Named turns come first, each shown by rows before and after it. Which turns, in which order, take the first row of each pair that follows to the second? Write the first one first, as in the answered first pair.
turn T:
-9,-1,-10,0,-24,-8,7,1,-7,-4,-1,-6,6,-20,7,6,0,-3,-1,-13,-3,8,5,0,10,3,-1 |-> -4,12,6,8,-13,12,3,-3,-7,-5,6,-1,-1,-16,12,5,-1,6,-1,-5,9,0,-7,-15,20,-6,2
0,7,13,-7,21,5,-8,6,11,-3,1,0,6,17,-6,3,7,1,-11,7,4,-5,-6,-2,-18,-1,1 |-> -4,0,3,-13,12,-7,-9,8,12,-1,-4,-5,9,14,-9,2,9,-7,-10,1,-4,2,1,8,-22,9,-4
11,-13,-4,-9,-7,-8,-11,3,-9,-7,7,-1,15,-26,8,3,-8,-2,-3,-14,-7,12,3,-3,2,4,-9 |-> 8,-4,0,-4,-11,0,-10,4,-8,-12,16,-8,10,-30,9,6,-5,0,-2,-7,1,8,1,-16,9,-1,-2
turn D:
-12,-11,-11,-8,-8,-4,-3,9,12,0,-1,-5,1,7,-4,3,8,-7,0,7,-9,9,11,1,-14,0,5 |-> -2,-12,-5,-9,-10,-5,-3,-1,-9,6,-4,3,15,-6,3,11,-3,-8,-5,-15,-3,12,5,5,-4,3,1
-3,-10,-7,4,-9,-20,11,-5,-16,6,-5,0,11,-18,-3,4,-3,-7,5,-7,-5,9,3,8,-5,16,-2 |-> 11,-5,-3,21,0,-7,10,-18,-21,11,-9,12,4,-6,3,-2,-13,3,13,3,-2,-5,-8,1,5,5,1
-5,-9,-15,0,-22,-28,-11,-5,0,8,-10,16,7,1,3,-1,-6,5,8,-5,-11,6,8,10,9,12,-2 |-> 3,-7,-12,7,-16,-21,-11,-12,-4,11,-12,22,3,7,7,-5,-11,8,11,0,-10,1,1,5,14,7,-2
turn H:
-2,-6,-5,0,2,-5,-1,6,5,0,0,-3,-3,7,-2,1,5,6,7,2,-3,3,2,1,-12,-1,-1 |-> -3,-7,-5,-2,1,-5,-2,6,6,-1,0,-4,-2,9,0,1,6,4,4,4,-1,2,1,0,-11,-1,-1
2,-12,7,-9,-17,4,-6,0,-14,1,9,3,1,-15,1,9,0,-3,4,-21,-5,7,0,-2,2,5,3 |-> 4,-8,16,-13,-9,8,-9,3,-13,0,11,4,4,-9,0,8,4,0,-4,-23,-1,6,-1,-1,-2,2,5
-1,-1,3,-1,3,2,-2,6,1,4,1,4,-1,-3,-1,6,3,0,-5,5,-1,-1,-4,-6,4,-1,-2 |-> 2,-1,1,0,7,2,-2,4,-2,7,0,7,3,0,0,5,-1,-1,-5,4,-2,-4,-3,-5,5,1,-3
turn Y:
0,0,0,-8,-15,-4,-2,0,-10,3,-4,-2,6,-5,-5,-2,-9,0,-6,-7,-3,-3,6,-5,7,14,2 |-> 0,1,7,-14,-6,-4,-6,1,-6,0,-2,-1,9,-1,-8,0,-6,1,-10,-8,1,-4,4,-5,-1,14,2
15,2,30,0,-3,5,-16,-2,-14,8,-8,-5,4,12,17,0,-13,14,-4,-5,-2,-19,-15,-11,-2,-11,17 |-> 15,0,27,4,-3,5,-18,-5,-11,9,-9,-4,0,16,18,-4,-12,16,-1,0,-6,-19,-17,-10,-2,-12,17
8,-1,-15,10,10,3,-5,-14,6,4,-14,7,-8,37,3,-9,-6,8,11,15,-12,-3,6,7,-9,-6,-5 |-> 7,-5,-25,18,-16,-4,4,-18,-13,7,-16,6,-9,12,13,-3,-12,4,17,7,-15,-1,6,4,15,-2,-5
turn C:
-9,9,15,7,-3,10,1,10,7,-13,7,7,-11,-2,-7,1,5,5,3,17,11,-3,3,-9,2,-6,6 |-> -7,11,14,12,-7,13,2,4,-1,-11,5,8,-10,-9,-3,4,2,5,3,12,13,-1,-1,-12,9,-6,5
17,0,-2,-11,25,6,24,-5,-38,15,-23,19,35,-5,-4,-7,2,22,-21,-11,14,25,-14,5,-3,5,-2 |-> 4,-4,-9,-20,11,-6,28,4,-32,9,-20,10,38,-14,-10,-3,9,13,-22,-16,10,31,-4,11,-7,15,-4
-5,-1,-8,6,-17,-3,3,-2,-14,1,-1,-4,-3,-9,7,3,-8,-2,3,-4,-3,3,-1,-6,16,2,-3 |-> -14,-2,-12,-5,-11,-7,3,9,4,-6,-1,-13,-4,3,-3,1,4,-5,0,3,-8,7,6,-1,-5,8,-2
Now pairs of rows:
Between the rows of a pair lie 2 to 3 turns.
-8,-14,-12,-14,4,-14,-1,7,8,-4,-11,-5,3,14,-9,-1,4,-5,4,-1,-14,6,12,17,-24,7,-5 |-> -2,-15,-13,-10,7,-14,0,-1,1,1,-18,3,6,16,-5,-1,-2,-2,5,-7,-16,4,9,20,-22,9,-8
Y D C
7,-3,-3,7,-4,0,-1,-8,-16,9,-6,12,8,-7,7,-2,-11,4,-4,-12,6,-1,-7,4,11,3,-5 |-> 3,-2,2,-5,16,3,-10,2,5,3,-5,7,9,14,-6,-6,0,5,-10,-2,5,-2,-3,10,-18,3,-4
C Y C
15,8,10,14,2,17,-8,-31,-25,25,-14,20,1,-10,8,-3,-17,11,18,-3,0,5,-20,-13,20,-1,-1 |-> 12,-2,-15,17,-1,11,-4,-30,-8,20,-27,16,-12,16,4,-12,-11,9,30,16,-20,1,-8,-1,2,-1,-6
T D
-7,-14,-27,-2,-15,-12,-2,-9,-1,-10,-9,-13,-3,2,-7,0,-7,0,11,13,-5,9,11,13,-4,-4,-4 |-> 6,-10,-20,9,-5,3,-4,-21,-9,-5,-13,1,-6,10,-2,-4,-16,10,12,19,-2,1,2,7,5,-12,-2
C C
-4,-10,-14,-1,-14,-4,-7,3,-17,-1,-5,-1,-2,-11,12,13,4,6,12,-3,-6,10,6,-7,14,7,2 |-> -3,-6,-18,6,-9,5,-8,3,-7,-3,-5,-1,-10,2,9,7,8,10,19,11,-7,2,6,-12,12,3,7
D D
-10,10,1,0,-17,7,3,9,-1,-3,13,-13,-4,-20,2,9,9,-4,-5,-2,7,5,2,-7,10,3,6 |-> -4,13,3,1,7,17,-2,6,17,-1,10,-9,-13,11,0,-2,11,6,-1,17,4,-6,-1,-8,-8,-6,8
Y C Y
-7,12,20,5,20,8,3,8,15,-11,1,1,-12,7,-3,1,7,9,-1,12,5,-6,-5,-7,-6,-9,0 |-> -3,11,23,2,25,10,2,6,10,-6,-1,6,-7,5,-3,3,2,8,-6,5,9,-6,-9,-5,-6,-9,-3
D C
-4,1,2,6,-11,3,13,-5,-14,2,7,5,-4,-15,2,6,-4,-5,4,-13,8,6,-4,-10,26,-2,4 |-> -14,-7,-1,-11,-10,-9,10,7,-6,-1,7,-2,3,-14,-7,7,4,-14,-2,-20,2,12,8,6,4,8,0
T C
